Each path below is one point turned by a fixed rotation once a step. After each direction that follows a path, write how fast that rotation turns it, in degrees per step (0 if it stays still).
Each turn is a multiple of 5 degrees from 10 to 175, or 0.
Each row of a path follows its step; steps can be skipped.
Rotation 1:
step 0: [  2  -8   3 -11   6 -17 -11  -4 -32   2  11  16  12  14   7 -15  -9  -3
   1   1 -23  23  22  12   8  -4  -4   4   0   2 -17   8  13   6   0   4
  19 -16  -7  28   1  -6   2   2  -3  19 -10  -7]
step 1: [ 18  -2   1  -8 -26  -4 -22  -7   1  -6  -5  -2  25  10   9 -10  -8 -25
   6   1  -2  20   5 -10  -9   2  -3  10  -7  12 -11   0  -9  11 -12  -2
  14 -21   6  -8  -1  -1 -19  18 -20   7  11  23]
step 4: [ -1 -17  22  12 -27  12 -17   2  -7   1  -4   2 -24  -8  18   1  -2   6
   2 -13 -28  12  -5   2 -18   3   3   0 -16   9 -12  -9  15 -10 -12   3
   4 -17   6  26   2  16   4   2   5  -1  -4  14]
step 5: [ 10 -22  14 -17   6  -4 -14  12 -16  -6  28   2   0  -3  -4 -27 -31   1
   2  -1 -21   7  -9  -6  -8  -6  -1 -21   1  -3 -13  -1  15   9 -11  -4
  -2 -12 -11   4  -9  11 -17  -1 -16   8  -3  -6]
step 6: [  9  -6 -10   1   1 -11  -1  -3   6 -27  15  -1  23  -7  13 -12 -19 -16
   1  22  -4  38   4  15  -8  -3  20  11  -1  -1  -8  -5  -2  24  -3  -7
   9  -8  -2  14  -3 -14   8  -3  -8  -3  13   6]
step 7: [  9  -7   4  -7   7   1 -12 -20 -15  -6 -23 -16  20  -1  19  -3  12 -31
   1  -6   1   4  -2   7   0  -7  17 -15  -8   3 -18  -3  -9   2   6  23
  26 -20  -4  12  13   4  11   5   3  11   3   9]
step 8: [ 11  -9  26   9 -13  -5   0  -2  -6  -8 -11 -17  15  24   1   0  -3 -12
   6 -12  11   6  -4  -5   7  -8  23 -20 -14   6 -12  10  -4  -9 -23 -17
 -12 -11   4  -8   2  28 -10  -9  -1 -11  -9  15]
step 9: [  2  -4  22  14   6  -2  -2  -9   9   7  19  -5 -11  -5  -8  -4  -7  15
  26  -5 -10  14 -12  17  11 -28  19   3  -3  12 -19  -6   9  -7 -10  -6
  -8  -9   8  33 -15   6   4   1   6  -6  -1  15]
step 10: [-11  -4   4 -17  -5  -1  -6   3 -12   7  24  -8 -13  11  29  -7 -24   0
 -19  -5 -25  24  -5   0  -8 -20   2  -7  12  -1  -7  -8 -14 -11   1   8
  17  -5  -2  20 -12   9  -5  -2  -2  11   5  12]
step 11: [  8 -12   9  -7 -14  -1 -22  11   6  -9   4  10   5 -12  24  -7 -14 -26
  -5   6 -18  22  11  -5  -9 -14  -2 -27 -14   5  -9 -16  12   9 -14 -11
   1  -5   0 -15  13 -13   9 -10   0  -1  17   8]
step 12: [ 15   3  21 -17  14 -10  -7  -4  -5 -17  -7  -6   4 -14  -6 -14  -5 -13
  18  22  15  18  -7  15  -3 -18  21 -22 -19 -16 -10  -4  -3   9  -4  11
   5   2 -20  -1   6   2   2  17 -10   5  -4  -1]
Speeds:
[ 3 -2 -1  0 -4  1  6 -5  2  3 -6  2 -7 -1  4  0  0 -4  2 -1  3 -4 -8  4
  7 -1  6  4 -5 -1 -1  3  3 -1  2 -4  4  1  0 -5 -5  6  0 -5  2  1 -7  0] | 70
[-2  0 -4  4  2 -4  2  2  2 -1  6  4 -4  2 -1  7  1  0 -2  7  0  2  0  0
  1 -6  6 -1 -4  2  4  4 -2  5 12  3 -3 -8  0  5  2  0 -3  1 -1  2 -4  0] | 110
[ -2  -3  -2   0   2  -8   4  -2  -1  -1  -8   1  -3   1   5   1   6   1
  -2  -3   1   4   3  -2  -2  -2  -2 -10   2   2   6   0   5   3  -2   5
   2  -2  -1  -1  -7  -4   6  -1  -3  -7  -4   3] | 90
[ -1   4  -9   3   2  -4  -1   0   1  -2  -1   3   2 -10   1   0  -2   0
   7  -6  -7  -6   3   2   0  -2   0  -3  -5   5  -5   2   4  -6   2  -4
   1  -2   1   3   3  -2   3   2   5  -4   1  -2] | 155
[-3  5 -2  2  1  4  1  0  4  8  7 -4 -5  4  3  1  2 -2  0  5 -9 -1  0 -2
 -1  1 -3 -2  1 -4 -1 -5  4  3 -5 -3 -1 -2  1  3 -2  9  4  2  0 -5 -5 -5] | 65
Rotation 2:
step 0: [ 12   2  -1  20 -11   5  -1   8   3 -14   9   5  33  -9  -7  -4   4  -8
  24   3  23 -10  -5  -4  -9  14 -15 -19   2   1 -33   8  -1   9  13  -9
  12 -18  21  -6 -18  26  -6 -11   9  25   1  -4]
step 3: [ -7  -9 -22 -17  -9  13   1  -7  -2  11  31 -24  12  13  -4  -6  14   1
  -2 -20   3  16  -6  -9   8 -20  -8 -13 -36   6  -1  -3  18   3  -9  21
 -12  -5   2 -14  18   6 -22  10  -7  12  -9   4]
step 4: [  0  26  10 -15   6   3   5  -1  18   1   3 -16  -1  -7   8 -12   1   4
 -10  38  -2  24  -8  16  -4 -10   1 -21 -11  17   1   9  -2 -19  12   4
 -21  13 -10  11  26  -4   0   5  17  -7  29   9]
step 5: [  5   8  17  19  10  21   3 -12  -1  -1  25  -2  -4  18   7   4 -13  -3
 -19  21  17  29  12  10 -28  10  12  23  -3 -11 -12   1  -6  22  15  10
   0  -1   9   3 -17  19 -18   8  -6   2   6  -3]
step 6: [-12   0  23  -4  17 -28   8  -3   9  11  14  -3   7  15 -23  -6  -5  38
  -5 -16  -6   7  -5 -18   7   8   2  32   6 -18   8  29 -10 -14   1   7
   0 -11   5  -6   1   2   7  -1 -10  -5  19   7]
step 7: [ -1   0  15  -5  -5 -15   0   3  20 -14  16 -28 -10  12   5  12   9  20
  11   2  -7 -25  -2  -8 -40   0   9 -21  24   8 -15  -5  -9  -1  -3 -13
   3   4  -5 -16 -18   1  24  -4 -10 -15  -8   4]
step 8: [ 22  20  -2   2  17   6   4 -10 -22 -23  10  -1  -2   2  13  -2   1  -7
  15 -32  13 -16 -26  -7   6  12  -4 -10  14   2  -8  -2   9  -9  -9   6
  13 -16 -15 -17   7  24 -26  11 -13 -15  -2   8]
step 9: [ 19   2   5   0   3   4   3   8   5  -6 -22  12  20   1 -19 -14 -13   1
 -10 -10 -16   2  -9  29   3  19  -5 -18  -2   5  12 -17 -31 -27   4 -25
 -16   8 -21  -8  12  14   0 -12 -15  -2  -5  -3]
step 10: [  5 -13  -7  -3  -5  27 -20 -11 -17   9   0  15  13   1   2   8  -3   5
 -20  -9   5  20  26  -6 -24  14  -8 -10   0  11   2   0  -8  12  -2  -4
  13  -2  -6 -39   6 -14  -7 -14  24 -10 -21  -9]
step 11: [ -6  10  -8 -15  25  13  -2  -2  18   2  -8   5  15 -12 -12 -20 -20   8
  -1 -13  23   8   4 -10   8 -27  -1 -25  -8 -26   0  21   6 -20 -22   8
   8  -1  14 -11  -1 -12   4 -10  14  22   1  -1]
step 12: [ 12 -15   3   6  -4   5 -13 -13  18 -16  -9  -7  -3  29  12   9 -18   5
  -1  17  14  -8   5  20   5 -22   8 -18 -22  -5   0 -10 -14  14 -15  14
 -13  11  -6   3 -18 -27  10   9   8 -16  19  14]
Speeds:
[  1   1   1  -3   1   2 -11  -4  -3  -4  -7  -2   5  -8  -2   4   0  -1
   3  -8  -1   1  -2   3   0   6  -1  -2   4  -4   0  -3  -4   3  -6  -6
   3  -1   0  -3  -1   2   4  -2   2   3   1   5] | 35
[  1  -1  -1   1   5  -7   2   4   0   2  -4  -3   3  -5   4   0   2  -1
  -3   1  -1   1   0  -4   6   3   1  -2   0  -2   2   8   0  -2   2  -1
   8  -5  -1   2   5  -1  -5  -2   7 -10   4   5] | 160
[-2 -7  1  3  6 -3 -1  1 11  0  3 -2  4 -1  2  0  4 -8 -5  1 -1 -5  4  4
 -1  3  4 -6  1 -1  3 -3 -4  1  0  0 -4  0  4  1 -5  7 -1  4  3  2 -5 -3] | 155
[  7 -10   1   5   3   2   4  -5  -3   5  -3   7   0   4   0   0  -1  -2
  -6  -2  -4   5  -3   4   1  -2   0   3   1  -5  -1  -2  -5   2   1  -3
   1   0  -1   6   1   0   2   5  -8  -4   2   5] | 100
[ 3 -6  3  1  0  8  6  4 -3 -7  2  1  1 -3  4 -5  2  2  2  0 -2 -2 -1  2
  3  0 -3 -2  0 -2  6 11  0  3 -1 -5  0 -2 -8 -4 -5 -2  3 -1  0  1 -2 -8] | 35
Rotation 3:
step 0: [ 23  15 -28 -11  -1  -4   7   0   2 -11  -6  14   3  -2  -2  25  -9  -6
 -15   0   8  10 -20 -11  19   3   3   3  13  -4  -3 -10 -19   0 -22  -8
 -15 -20 -18   0  21 -16   0  -2  18  15   6 -13]
step 1: [ 15  -4 -32  -1  12   4  16  15  10  21  -5  19   9   4  12   0  10  -3
  13  -4  -2  36  25  20   2  -1 -13  16   2 -23   5  -1 -16   3   4  -4
   7  -4  -7  16   1  -6  -4  -5  11  -8  10  -4]
step 2: [ -7  -8   1 -10  -7  -1 -18 -12 -32  13 -25  14 -18 -24  -1 -19  -8 -19
  -5 -17   2  22  16   7  11   1   7   2  10  -7  -3  11  -8  -1  11  17
   1  -3   0   8  13  -8  -5 -18  17  -2  13  12]
step 3: [-12   6   1   1  46 -16 -14   3  -6  -7 -12   0 -17   1  -6  -9  40   8
 -19 -13   8   9   6  -6  -6 -13  -5  -3  19   3 -11  -2  -6 -11 -14   7
  -2  -7   0   0  15   1   4 -13   7  17   3   5]
step 4: [  1   2 -21   6   4 -10   9  17 -24   6 -10 -25  -8  -4  15   4  27  -8
  11  21  18 -17  12  11   8   2  16   2  -5  -7   5 -17   0 -19   0  19
   4  -1  -8  -4   3  15  19  -8  19  14   0 -14]
step 5: [  2   3 -15 -14  -7   7   5  -7   0  -2   0   7 -19   8 -14  12   0   0
   4  34  14  -7  11   9  24   8  -6  -2  29  15 -33  -5   7  -4   9   2
  16 -17   0  -5  -1   5 -15  -5  23   1  16 -11]
step 6: [ 14  -4 -30  -5   9   0   6  -5   8 -11  13  16 -10  12   6 -18   2 -12
  20   1 -13   1  13   8   8  -8  -4 -21  18  19  -4 -12 -22   4  12  -7
 -28  16  -6  -5  16 -14  -4  -8   8  16   8 -13]
step 7: [ 23 -10  -3 -26   7   0  -8  14   9  -7 -11  -3   9   0  13 -23  -9  -4
  17  -6   5  12  11  -9   8 -27   9   2 -13  -6  -3   7 -23 -15   9  19
   4  -7 -13 -10 -16   3 -22  -7  17  14  14   5]
step 9: [  3  24 -15  10   8 -19 -10  11 -15 -25   2  -6  -3 -13   0 -30  15  16
  -5  21  -6   5   7  18 -23   7  -3  14  16 -16  10   2   1 -12  12   0
   7  -7  -6  -4   6 -23   1  10  13   4  10 -12]
step 10: [ 11   0  -7   2  -9 -10 -15   2  -4  -1 -13   0   5  -2  -6   4  16  -9
 -10  28  25 -10   6  11  -2  17   1  11  19 -16  -7  20  -5  -8  12  16
 -38  17   0   9 -15  13 -18  -7  10  10  10   0]
step 12: [ 18 -15 -21   5   1 -30 -32   8  10 -11   5  -1   5   4  37  -6  -8  -6
  -3  -1 -18 -16   2  -2  14   0  16 -11   0   2 -24   0   6  -1   7  11
   8  -2  -7   3  13 -11  -4 -12  14   3 -12 -12]
Speeds:
[-2  5 -2  0  3 -8  4 -2 -1  3  7  5 -6  3 -4  3  0  6  2 -2 -2  1 -1 -4
 -2 -1 -2  0 -6 -1 -2  3 -1  3  0  1  0  5  3  1 10  5 -3  7  1  6  4 -2] | 135
[ 4  0 -7 -2 -1 -2  6  4 -2 -4  0  3  2 -1  6 -1  0  1  0 -6  1  0  0  6
 -6  8 -1 -1 -3  5  2  5  6 -3  0  3  7  7 -3 -6 -1  3 -1 -4  0  2 -3  4] | 135
[-1 -4  4  1 -1  7 -4 -1  1  6  0  8  5 -2 -5 -5  0 -4  4 -3  2 -4  3  4
 -7 -3 -1 -7  5  0  1  4 -3  4 -1  2 -1  5  4  0  1 -1 -5 -1  3  8  2  1] | 85
[-2 -3 -3 10  2  1 -3  5  1 -3 -1  4  1 -2 -4 -1  0  3  0  0  9 -7  1 -1
  8  3 -3 -1 -2  3 -5 -4  4 -4  5  4 -1  1  6  0 -1  2  6  4 -2  2 -2 -1] | 55
[-7  0  2  2  0  0 -3 -2  1 -4  4 -1  0  1  0 -5 -4 -2  0  1 -2  7 -9  4
  1  0 -3  2  5 10 -2  0  7 -4 -4  0 -1 -1 -2  5  7 -6  1  0  6  4 -4  1] | 120
Rotation 4:
step 0: [ 11 -13   2   0 -24  -7  -1 -16 -17  11 -18  -3  -2   9  -1  18  -8  -4
 -19   4  21  -3 -22  10  12  -5   6  -7   7 -14  -8  -4  15 -33   9   0
   6  13  -7  18 -18 -15  -8  -7   1   7   3   5]
step 1: [  0 -22  16 -15 -16  16 -19  19  -9  -4 -17   9 -17 -21  -5 -11  22  -5
 -14   1   8   2  -3  -1  -6   7   1  -7  -7  16   8   5  -4 -13  10  -2
   2  -3  -4  18  16 -22   3 -16 -21  -2  12  12]
step 2: [-15 -14   7  22 -22   9  -8  -4   4  11  11   0   7   3  12  22  13   7
  -2 -13  16 -11   1  -1 -11  25  -3  19   9   8   9  16  -6  22 -20   7
   8   5  -2  -4  13 -20  10 -19  -5  -7   5   4]
step 3: [ 18   1   0 -10 -12   2   1   5  -2 -17  -4   5  -6  11  -9   9 -18  18
  10  -5  -3 -10   1  -3  -1   3  17  11   6  17  12   5  14  14 -32 -19
   3 -22  21 -15   1 -25 -11  -6   3   4 -21   1]
step 4: [ 31  19   7  -1   6  -1  -3  -2  -4 -11   3 -17 -25  -4  11  -3   7  15
   9   6   2  17   6  -2  -1   4   8  16 -18 -34 -22  17   6   5 -20  -4
  -9   1   5   7  10  -9   0  -9   5   7  -5 -17]
step 5: [-10  -1   4  -4  16  -1  16   2   5  23 -17   5   2 -15   0   9   3  -6
   6   1  -2  17  -3  28  -8  -8   2   4   7 -22 -20   1  40  12 -10  -9
  -4   3 -21   5  10  -7 -17   5  -9  15  -7   7]
step 6: [ -2 -22 -12  -7  -2  -8   4   6  -3 -16 -38   6   9 -17   3   6   6  -2
 -14  18  17  -3  -4  -6  10   1   0  -4 -13 -13  -7 -16   9   5 -24  22
   3   8  -7 -12  -6  19  10   0 -24   7  -4  12]
step 7: [ -4 -10  13   2 -16  13  12 -16  -3 -20  -7  15  12  10   9   1  17  -9
   6  -2  -4   9 -20   8   7  -8  -8  -5 -14  20 -10   2  12   2  -5  25
 -13  19  30   4  23   6   4  -9   1 -12   6  14]
step 9: [ 11  -5  -4  -5  10   3   5   4 -19  -2  11   9   4  18   6  -7 -14  30
 -14  -9   1   3  -4 -27 -14   0   4   1  20 -16   7   3  14  22   1   7
 -38 -10  -5  -8   9   1   8   5  15   0  10  -2]
step 10: [ -9   9 -13 -11  31   3   0  12  -6 -10  15 -29  12  -7 -14   9  -7   5
  -5   4 -10  10  18  -3 -11 -27 -14  -7 -13  -7 -10   5  20   2  -5  -1
  -5 -12  10 -12  12 -18  14  10  -3 -15   5  -3]
step 11: [ -9  17 -11   8  20 -15   4 -20  -8   1   5   2   7   2   9   8 -30   1
   3   8 -15  -4  -2   3   7 -26  -1  20  -7 -13 -11   6 -10  -8  -9  13
  10   1 -12   5   8  12  -3   6 -33   9  16  18]
Speeds:
[-4  3 -4 -2 -2  9 -8 -3 -3 -5 -5 -5  1 -5  8 -6 -2  1  1  1  1  1  4 -4
  3 -3  6  2  2 -3  1 -3 -6  4  1  0  3  0 -4  0  1  2  1 -1 -4 -1 -5 -4] | 155
[ 0 -5  0  2  0 -1  3 -5  6  4 -7  2  2 -1  1 -7  0 -2  3  2  1 10  3  5
  6  6  2 -6  0 -3 -3 -4 -1 -1 -4 -4 -4  2  6 -2 -2  8  2  2  2 -1 -1  0] | 45
[  7  -1  -3  -2   0   3  -1  -2  -1  -4  -1 -11   1  -5  -3   0   4   8
   2  -5  -4  -5  -2  -1   0   1   2  -5  -1  -1   2  -5   3  -8   1   3
  -1   4   8  -1   2   0  -3   0   2  -1   2   4] | 115
[ 5 -3  7 -5 -8 -3  1 -2  0 -1  0  2 -1  3  0 -3 -5  6  3  2 -2  1 -1  3
  0 -6  3  7 -2 -3 -5  4 -2  0  9 -2  6  5  4  2 -1  2 -2  1  4  1 -1 -3] | 90
[  0  -3   5  -5   4  -3   3  -3  -2  -3   0  -2   3   6   1   3   4  -2
   0   0  -6  -2   6  -2   2   4  -2   7   1  -3   6  -4  -6   1   0  -4
 -10   2   1  -3   2  -6  -4  -1   2   0  -6  -5] | 65
